128 stands for zero in the data rows.
Every row has a hidden score from 0 to 40. What is each row's score? 20 is about the middle. The score is a weighted sum of the row's numbers plus the product of two more (or one squared), each taken from its middle value.
[ 79 166 165 156 157 158 178 112 170 165  74 136 107 140 164 156  89 162
 131 151  72 144 169 164]: 18
[157 111 121  96 101 110 121 141 103 120 152 147 148 123 107 122 148 134
 130 103 133 110 115 135]: 15
[ 89 172 175 163 173 164 147  82 150 146  67 123  88 125 157 158  90 184
 150 172  95 159 164 169]: 18
[149  94 124  90  85  91  90 133 130 132 158 135 135 152 128 120 143 118
 125 126 156 123 121 139]: 26
[ 78 158 170 169 161 146 148  72 136 159  82 107  83 161 170 155 100 169
 137 179  96 167 177 170]: 26
[ 74 155 169 179 138 142 180  97 140 162  99 127  75 116 175 177  84 151
 126 157 105 177 166 135]: 14
[114 177 183 182 168 144 163 112 160 156  91 145  94 145 175 168  90 159
 149 160  72 162 185 198]: 28
[140 106 117 100 122  98 101 146 112  94 151 152 146 139  99 115 139 110
 130 135 142 101  84 100]: 29
[128 103 129 119 151 119  92 130 113 148 149 150 117 118 111 116 126 132
  99 126 133 124 117 132]: 12
[161 138 119 122 111  98  95 135 132 117 156 142 137 131 133 122 142  86
 111 113 143 119 110 119]: 32
[119 112 143 129 146 123 100 125 115 156 144 139 125 138 148 123 114 117
 115 140 135 117 137 136]: 13
[145 120 102 133 106 114 124 131 109  94 148 131 138 115 111 101 132 137
 158 120 131 118 113 107]: 9
[133  94  93 110 127 147 132 152 124 102 148 135 136 128 111 112 148 139
 149 107 160 126 110 115]: 16
[145 140 118 136 120 129 138 128 112 130 143 107 122  93 130 115 131 114
 129 139 142 142 139 136]: 18
[ 98 160 142 149 143 133 164  90 142 153  77 119  81 132 160 165  71 142
 141 169  92 165 164 167]: 30
[125 131 131 140 123 114 119 129 120 123 125  86 114 103 148 138 122 110
 105 109 109 132 149 138]: 27
[ 83 166 168 172 171 142 161  96 154 172  87 111  78 139 168 161  80 170
 151 171 103 202 167 143]: 15
[156 106 121  96 104  99  88 141 110 109 149 141 142 139 129 112 135 124
 116 111 140 113 122 122]: 15
[148 142 130 121 112 130 109 123 146 116 138 146 150 127 110 137 131  97
 146 132 139 124 135 121]: 20
[151 116 124 110 102  85 102 142 141 135 142 139 153 126 112 141 145  89
 125 128 167 135 104 117]: 27
[116 147 128 127 133 148 126 115 115 138 128  91 132 101 132 129 161 153
 130 115 121 105 117 104]: 19
[131 113 127 133 136 128 112 121 107 128 146 151 118 102 118 127 149 141
  94 147 137 110 140 153]: 17
[127 120 117 126 117 115 135 132  99 119 130 108 140 111 156 151 131 104
 114 127 142 132 136 144]: 32
[ 88 161 167 168 155 160 183  95 131 142  83 112  65 130 170 160  80 168
 141 140  91 191 178 167]: 15
[144 143 121 111 123 124 111 124 142 132 123 110 134 126 172 145 124 117
 124 106 120 129 136 146]: 29
[133 104 124 135  92 106 132 141 125 124 154 145 137 106 129 132 146  96
 119 110 141 117 114 122]: 26
[134 134 125 146 115  92 121 143 109  97 139 138 148 125 137 127 154 113
 125 105 125 110 114 114]: 20
[149 132 115 107 101 119 113 135 122 106 145 150 171 124  86  74 124  94
 101  98 156 109  79  83]: 12
[135 139 125 136 127 131 115 142 125 106 137 107 119  96  92  95 129 109
 125  98 143 130 121 101]: 18
[159 128 108 100 103 102 124 147 124  96 130 132 141 126  80 108 150 115
 102  81 145 144 125 131]: 37
[141 130 101 118 126 119 121 144 118  73 118 132 158 149 121 123 138 108
 116  95 148 130 115 104]: 27
[151 117  90 112 121 129 127 154 124 109 147 120 145 130 101  92 142 105
 123  91 127  88  88  98]: 22
[142 144 141 148 138 140 127 113 131 153 126  95 107  94 127 104 122 102
 107 131 124 133 140 140]: 36
[161 110 107 104 131  97 102 161 134 116 144 136 146 120 108 116 132 100
 135 136 178 140 104 125]: 22
[158 143 144 121 104 117 143 150 123 131 118 108 119 110 144 135 130 116
 107 126 127 114 123 158]: 23
[150 129 122  85 125 115 105 143 121 136 129 144 136 118 113 122 127 134
 123 130 138 119 108 137]: 17
[137 136 136 137 156 137 117 129 100 130 132 127 129 125 121 145 152 150
 115 133 138 113 132 141]: 9
[ 94 172 165 154 182 185 155  70 139 151  77 126  75 106 159 166  75 154
 135 151  80 178 181 176]: 21
[126 132 150 138 128 138 121 117 135 142 122 133 134 158 150 133 128 127
 106 136 107 110 125 140]: 22
[104 165 163 165 173 146 157  87 140 172 107 131  72 128 166 179  94 166
 149 164  86 182 186 190]: 23
[ 99 147 159 153 147 140 171  97 137 152  88 131  80 122 162 156  63 182
 163 163  82 167 171 178]: 13
[147 115 139 125 129 109 110 136 110 154 142 110 101 116 138 146 142 150
 125 130 132 110 132 166]: 19
[133 142 150 152 115 111 111 133 108 103 143 138 149 118  91 107 150 111
 119 116 137 119 128 100]: 7
[126 115  98 128 125 116 111 135 122 108 154 141 143 110 110 115 132 116
 133 108 128  91 105  97]: 22
[157 122  99 125 126 127 122 127 110 112 137 109 127 123 106  98 132  97
 131 108 118  91 111 118]: 25
[156 102 109  80 106 112 117 135 100 111 147 149 154 151 127 140 169 116
 138 139 142  86  76 116]: 31
[138 101 107 137 113 125 114 126 135 114 141 145 148 130 123 105 138 117
 115  99 129 128 130 122]: 25
[ 96 174 155 150 165 172 177  95 150 165  86 130 119 157 154 168  86 178
 152 170  96 161 172 163]: 16
[131 132 148 117 130 135 131 146 101 138 141 142 140 107 117 125 118 121
 103 109 121 136 138 133]: 7
[141 124 108 121 121 122 103 144 139 104 155 140 131 124 113 118 137 126
 130 105 154 150 144 113]: 17
[154 101  99 102 111 111 118 144 125 135 159 139 156 149 115 121 133 100
 124 128 147 121 100 105]: 26
[ 78 170 175 168 171 169 148  68 135 152  87 132  85 138 160 173  92 157
 131 163  95 169 174 149]: 18
[135 129 124 130 102 126 141 149 128 111 141 128 147 143 123 107 143 106
 115  91 127 120 121 104]: 17
[150 111  98 125 129 121 107 148 142 118 147 109 145 158 112 116 134 103
 136 124 143 116 118 120]: 27
[148 127 126 141 119 118 134 138 104 115 130 101 132 109 115 117 161 112
 107 134 146 126 124 114]: 16
[130 118 112 135 132 127 124 133 136 144 160 136 146 135 120 114 146 109
 113 105 124  86  99 108]: 24
[150  97 109  79 108 101 107 146 125 116 141 138 145 149 112 116 140 125
 139 116 149 118 100 124]: 24
[136 100 109 139 126 136 134 151 130 117 144 128 151 151 129 128 143  88
 112 101 120 108 117 106]: 22
[133 120 112 127 132 138 136 131 118 123 131 128 142 130 136 140 156 133
 123 154 144 118 129 120]: 20
[142 113 111 103 117 136 137 157 122 109 138 150 183 148 108 117 132  89
 102 131 155 123 121 114]: 25
[140 136 114 112 107 134 133 138 117 106 143 115 134 143 144 121 146 111
 112 106 143 122 119 106]: 22
[113 121 108 108  96 144 147 136 137 125 142 134 154 119 113 107 135 108
 128 115 139 129 114  92]: 24
[134 124 124 129 128 146 150 142 121 114 131 105 125  98 127 136 125 125
 145 139 127 113 110 132]: 21
[147 101 110  95  96  80 119 172 139 126 149 143 149 141 130 125 133 111
 132 119 156 111  96 124]: 24
[141 100 101  86 101  92 117 140 118 128 120 108 140 143 121 117 135 127
 141 124 148 146 146 133]: 29
[ 92 163 170 174 182 174 171  90 137 155  85 121  73 112 151 173  70 146
 143 154  80 160 162 161]: 15
[145 151 139 138 108 128 132 138 138 122 131 105 132 128 122  97 137 117
 149 117 120 117 126 115]: 4
[143 120 114 117 113 126 118 148 148  99 123 133 128  97  95 104 143 121
 127 111 132 114 115 115]: 25
[108 179 156 138 130 133 152  75 131 157  89 151  99 123 158 168 100 170
 141 171  98 160 148 159]: 21
[151  95 114 107 111  93 117 152 145 143 146 136 144 149 113 127 144 123
 127 110 141 140 109 123]: 22
[134 107 101 103  87 118 129 147 130 101 133 116 137 142 119  94 131  90
 115 128 153 129 129 118]: 32
[139 106 129  86  97  85  92 133 124 108 134 143 145 131 105 118 143 109
 131 125 141 110  98 122]: 32
[100 168 161 158 148 148 163  84 146 157  75 109  84 159 169 183 113 176
 156 163  78 149 164 168]: 24
[162 128 120 123 132  87  82 141 120 112 135 122 139 143 120 117 160 127
 129 123 159 107  99 123]: 27
[161  93  91  94 110  94  89 138 111 107 149 132 144 140 106 111 153 125
 118 106 144 113 117 131]: 21
[103 168 159 172 177 161 190 122 145 154  89 127  94 128 162 164 111 157
 150 164  87 154 150 144]: 11
[147 129 101 116 124 156 127 127 123 109 123 100 133 110 104 109 141 100
 120 120 151 131 119 108]: 24
[146 142 120 129 116 123 121 135 129 109 126 133 154 125 122 111 145 118
 122 115 130 131 118  86]: 2
[158 130  99 127 130 106  96 129 140 114 147 151 147 123 107 109 133 116
 115  86 129  94 109 123]: 38
[159 118  98 117 104 127 118 122 130  98 138 132 143 137 127 141 151 120
 121  93 144 114 117 135]: 32
[ 98 170 157 142 151 140 154  85 145 156  79 126  95 142 158 179  85 155
 153 155  75 151 161 181]: 29
[136 116  87 109 115 127 112 127 126 107 150 126 140 137 105  86 128 120
 129 111 170 128 111 110]: 26
[136 110 134 128 143 113 107 147 120 117 144 125 128 122 111 126 149 116
 142 139 141 106 110 117]: 17
[137 111 134 154 169 124 113 121  98 149 130 126 127 138 133 126 111 130
 117 134 134 134 117 136]: 13
[153 103 119 102 126 119  97 146 130 125 135 130 146 146 137 122 150 127
 115  96 155 123 105 119]: 19
[135 137 126 140 130 138 114 110 132 134 130 120 131 134 151 140 128 112
 131 137 140 136 125 125]: 24
[134 145 120 125 111 126 120 132 137 105 127 126 130 108 130 119 137 107
 121 107 135 134 111  92]: 13
[136 156 134 130 112 124 148 147 133 136 139  94 119 118 134 126 152 128
 130 135 126 113 117 110]: 16
[173 124 119 102 132  98  98 150  87  82 136 152 151 116 115 136 154 127
 127 131 157 134 110 126]: 12
[116 128  96 106 124 127 132 130 140 117 102  83 114  99 126 113 122 134
 137 143 116 110 136 139]: 33
[138 107 133 105 117  91 103 151 127 112 131 144 143 145 104 111 135 119
 141 135 133 111 104 122]: 22
[139 141 123 128 122 127 123 139 142 119 131 124 129 144 142 133 138 118
 109 124 113 108 126 123]: 22
[ 82 164 161 165 162 158 162  88 150 153  88 161 113 136 168 165  87 159
 141 160  72 147 151 144]: 20
[145 133 141 107 153 150 122 123  95 153 145 125 114 120 114 130 135 132
  98 116 136 116  98 133]: 8
[150 133 127 145 119 120 125 142 117  90 131 143 159 139 130 132 140 100
 119 104 128 143 136 122]: 12
[147 114 130 114 146 133 126 162 119 124 131 133 149 143 122 121 138 101
 113 122 133 111 113 117]: 11
[ 98 173 162 151 156 170 165  72 152 187 105 129  58 127 179 172  89 160
 151 166  87 178 183 166]: 20
[145 137 109 115  99 110 112 143 136 113 133 117 141 121 119 114 150 106
 107 121 129 113 123 109]: 27
[134 113 100 123 113 129 112 140 142 110 144 127 125  96  92 104 148 116
 138 126 131 122 125 109]: 26
[127 120 136 139 147 142 121 132 138 127 118 128 136 156 131 150 123 152
 129 150 134 104 127 127]: 13
[126 108 141 110 116 127 124 138 125 133 140 133 147 153 134 111 133 116
 130 105 125 103  94 106]: 18
[147 103  90  94 113  97  99 165 132 115 165 140 155 133  97 112 142 117
 145 116 151 126 115 120]: 24
[153  94 105  93 115  93 102 144 114 126 156 131 131 128 109 128 138 118
 144 132 150 112 101 123]: 22
[129 121 122 139 136 139 127 112 119 144 128 137 137  91 129 120 108 124
 106 117 110 116 118 116]: 13
[118 155 137 155 163 146 138 121 116 101 100 105 122  97 138 140 124 107
 118 148 121 145 134 125]: 24
[132 122  77  96 120 107 102 138 145 115 139 120 145 134 106 125 146 122
 126  95 156 141 118 106]: 31
[143 109 112 109 133 116 115 153 124 110 138 128 144 137 116 116 141 104
 122 108 131  98  81  97]: 23
[107 105 112 130 119 144 137 133 125  99 134 119 141 140 128 136 139 122
 160 120 126 111 114  95]: 38
[ 85 159 170 182 163 151 170  92 140 153  97 123  55 117 168 157  66 153
 143 143  79 168 165 156]: 16
[128 106 128  92  89 116 125 141 130 135 152 132 131 125 117 132 142 111
 120 109 147 113 107 100]: 19
[ 84 168 167 168 162 170 174  87 167 176  73 116 100 145 187 184  81 167
 162 185 114 179 175 172]: 23
[141 139 119 136 126 128 125 119 117 124 124 119 140 108 109 104 128 117
  95 120 144 119 124 122]: 23
[156  97 125 106 119 100  95 148 127 132 151 114 126 144 127 109 120 110
 114 101 113  87 116 149]: 14
[144 106 107 123 129 129 131 142 113 137 145  95 124 128 125 111 142 132
 129 147 153 101 126 134]: 11
[ 88 155 162 167 169 171 151  73 139 148  80 134 104 143 165 177  96 156
 133 182 103 168 166 153]: 25
[138  90 109 122 127 117 107 126 123 143 140 153 136 150 124 128 147 140
 115 121 127  96 100 115]: 15
[164 136 101 126 125 110  82 122 134 114 155 132 145 145 105  89 130 124
 124  99 168 131 105 107]: 24
[152 123 118 128 119 115 123 134 114 137 147 117 124 102 115 101 131 120
 122 162 159 133 125 139]: 18
[153 112 138 130 130 121 140 160 107 130 124 139 144 126 139 138 121 107
 105 124 116 101 107 154]: 16
[131 108 112 118 117 117 103 112 107 129 136  97 133 119 125 118 121 109
 126 148 169 141 126 130]: 35
[158 140 117 111 121 142 129 132 104 109 148 133 149 131 111 112 145 111
 133 127 146  96 129 133]: 16
[141  84 108 112 114 102  83 133 124 135 153 118 135 126 117 137 160 121
 105 112 157 108 105 120]: 24
[123 114 140 127 143 150 124 123  89 117 118 122 123 106 125 145 141 131
 115 131 163 163 135 126]: 12
[126 107  94 114 113 152 145 153 153 129 144 143 153 109 100 108 148 109
 126 123 139 103 114  93]: 18
[126 117 105 128 138 130 121 130 121  95 132 128 127 131 131 117 139 106
 128 121 150 127 130 129]: 29
[135 124 122 125 123 134 127 127 109 113 150 123 130 133 127 111 144 104
 123 102 123 122 117 107]: 21
[150 141 117 108  90 124 135 138 115 114 133 107 121  96  89  82 128 126
 120 115 138 145 125 114]: 8
[159 128 113 109 106 127 131 147 123  86 133 122 142 133 106 109 124 111
 109  84 147 102 116 131]: 18
[126 118 114 136 105 125 137 149 145 121 140 132 156 125 109 111 129 119
 146 122 117  90 121 110]: 19
[149 106 103 109 116 114 113 132 125 123 147 127 150 148 109 117 143 111
 134 133 150  84  93 122]: 26
[133  95 103  93 121  95  83 119 103 117 146 150 155 135  96  98 125  97
 112 121 141 107 121 128]: 25
[142 162 135 125 118 130 132 128 129 127 131 108 124  94 120 121 150 146
 134 133 130 140 145 148]: 25
[126 124 130 119 114 126 129 133 108 118 133 110 102  97 121  91 126 132
 120 143 143 126 132 134]: 16
[145 135 119 143 138 125 130 123 112 125 120 109 132  74 121 132 147 130
 130 131 125 138 128 137]: 21
[129 118 104 108 112 130 136 138 138 137 147 130 115 104 113 108 133  95
 117 129 138 125 134 122]: 27
[ 83 171 162 162 187 150 148  95 146 163  92 136  89 144 183 171  87 166
 138 166  98 153 156 163]: 16
[122 133 150 147 128 148 136 107 112 139 109 104 115 114 140 143 141 153
 104 118 115 106 115 123]: 15
[129 108 115 136 113 124  98 124 110  95 162 150 137  95 100 111 148 123
 131 113 142 124 131 110]: 18
[130 110 121 129 117 128 113 140 137 125 146 133 143 106 116 101 127  98
 108  96 135 110 107 108]: 23
[ 90 185 185 153 159 166 156  66 129 149  71 128  81 144 175 162  93 153
 124 161  89 140 145 157]: 23
[ 78 167 146 143 156 155 170  79 124 144  83 127  92 143 170 169  78 161
 156 162  86 177 166 148]: 37
[139 138 118 128 104 125 140 149 142 111 133 133 161 149 124 108 141 101
 118 108 147 121 121 107]: 19
[130  87 118 112 124  97 121 161 132 131 146 159 168 153 104 136 151 137
 125 108 152 131 103 105]: 15
[139  72  81 106 115 116 120 134 103 108 134 122 154 154 106 113 127 118
 112  72 127 128 128 126]: 18
[147 117 116 130 116 113 111 152 130 100 145 144 164 151 117 116 144 115
 138 124 152 111 123 121]: 18
[142 126 124 139 128 107 112 135 112 114 137 118 127  82 113 128 144 127
 139 137 140 131 143 149]: 25
[142 114 115 119 104 122 117 122  92 106 146 131 134 132 127 117 153 131
 133 141 138  85  98 108]: 21
[157 104 101  85 114  84  84 152 144 132 160 136 139 139 123 131 138 107
 115 109 146  99  81 121]: 25
[155 133 102 116 122 135 136 166 155 112 139 114 136 123  91 113 154 123
 132 115 161 142 128 103]: 16
[154 114 130 125 157 144 109 142 128 116 127 133 142 104  90 106 151 121
 127 111 144  97 107 132]: 34
[146  88 108 113 120  88  90 157 141 113 130 134 152 142 118 124 146 125
 137 121 141 109  99 119]: 26
[134 111 127 111 113 131 124 147 124 124 171 156 160 141 124 131 167 126
 133 118 156 120  99  88]: 12
[ 81 160 147 161 180 168 174 110 176 176  80 125  96 160 190 163  79 163
 128 154 109 192 170 152]: 16
[144 142 112 107  90 130 141 144 134 125 145 121 139 115 120 112 146 115
 130 122 126 119 124 114]: 19
[134 126 102 110 127 141 130 146 134  88 137 138 145 136 111 128 158 130
 120 102 130 110 120  99]: 14
[137 118 106 108 119 124 124 168 134  97 149 117 115 111  82 103 146 117
 123  98 132  99 120 105]: 11
[146 112 114 114 116 114 103 147 121 101 141 134 165 147  92  72 130 127
 114  98 167 138 136 127]: 16
[130 130 150 122 100 105 114 134 140 128 137 135 122 156 137 122 126 144
 134 120 114 110 125 123]: 14
[ 90 150 167 181 180 174 175  95 153 164  85 121  71 130 185 176  73 154
 140 166  89 153 155 169]: 16
[ 92 146 157 176 181 149 156  88 135 158 113 136  81 145 178 181  89 162
 145 152  79 170 155 158]: 17
[ 82 161 159 154 161 183 179  70 133 190  94 113  85 114 150 154 105 166
 148 174  77 157 166 141]: 14
[133 122 116 132 102  95  95 138 155 136 140  99 136 126 127 113 152 131
 139 117 144 148 136 101]: 15
[ 95 128 154 133 125 123 143 109 128 162 123 147 118 125 137 146  88 129
 149 164 129 165 144 141]: 21
[142 117 104 112 115 137 113 125 118 102 138 150 159 130 126 125 146 117
 113  94 130 104 114 122]: 25
[ 87 169 169 152 148 157 159  81 146 163  87 126  74 140 175 163  96 181
 132 151  94 186 187 161]: 15
[139 117 110 127 116 112 109 134 117 108 131 112 140 136 129 102 142 133
 136 110 132 112 124 109]: 18
[155 125 139 113 113 107 105 141 132 128 126 111 149 141 114 104 139 126
 141 121 125  91 114 140]: 20
[128 123 140 130 133 129 120 142 134 110 113 121 129 156 137 122 132 142
 103 118 130 113 106 113]: 16
[ 91 183 174 163 184 181 169  73 118 154  85 114  88 159 181 166  93 175
 152 169  92 181 173 154]: 15
[131 115 135 134 123 137 153 141 109 115 124 142 162 126 120 135 106 111
 105 126 142 123 116 117]: 17
[140 111  88 113 121 145 146 149 132 129 158 131 139 131 120  97 143 123
 156 123 140 123 112 104]: 16
[144 112 124 132  99 123 137 144 110 101 141 129 158 134 124 115 152 114
 127 112 142 116 120 130]: 17
[151 117 122 126 123 123 109 129 139 144 125 109 117 108 120 105 131 115
 118 133 109  72 123 148]: 31
[137  85 102  99 120 103 114 147 136 135 144 135 137 121 121 129 140 102
 136 141 137 121 116 129]: 28
[163 145 109 115  90 129 153 153 121 123 170 144 155 123 107 114 149  98
 116 132 156 114 112 109]: 14
[153 108 115 104 101  92  90 135 139 133 146 140 149 118 103 123 131  99
 106 112 165 131 115 124]: 29
[137 101 118 141 129 119 108 136 119 118 137 122 161 136  97 101 140 107
 119 104 147 112  89 104]: 22
[123 114 128 112 118 107 112 150 155 121 119 129 131 131 101 117 137 140
 144 129 144 149 144 131]: 21
[148  97 128 125 117  96  95 142 134 131 158 146 129 128  96 125 156 117
 124 118 144 118  92 105]: 24
[ 69 163 181 182 189 178 183  93 148 172  96 130  80 136 164 169  79 138
 136 169  89 159 177 168]: 13
[126 115 118 132 103 121 126 156 145 123 160 146 155 120 107  91 154 130
 131 100 134  98  91  87]: 11
[ 73 176 166 157 167 153 159  92 139 140  81 131  71 115 147 157  92 158
 135 159  69 156 164 129]: 16
[134 117 124 140 132 137 134 140 126  98 128 151 132 131 125 142 137 123
 109 141 149 125 117 128]: 19
[152 133 122 117 105 121 115 136 131 124 152 116 122 114 101  95 131 105
 135 105 136 112 101 120]: 29
[143 143 144 113 108 115 120 127 104 116 130 144 131 112 130 129 133 129
 126 148 133 129 148 156]: 17
[156 109 105 125 104 132 138 153 137 103 138 149 153 127 129 133 165 105
 120 107 126  97 108 121]: 27
[147 100  80 123 121  95  95 137 110  86 140 133 156 124  95 108 152 125
 140 109 155 130 114 105]: 26
[119  90 112 114 128 121 102 142 151 109 130 153 136 141 130 137 153 140
 136 124 146 128 108  96]: 22
[131 120 106 105 100 105 102 144 154 120 139 135 157 144 141 136 147 133
 139 114 139 130 121  92]: 29
[111 191 168 159 161 171 191 104 150 162  87 126  85 135 176 156  87 158
 145 175  88 179 179 153]: 5
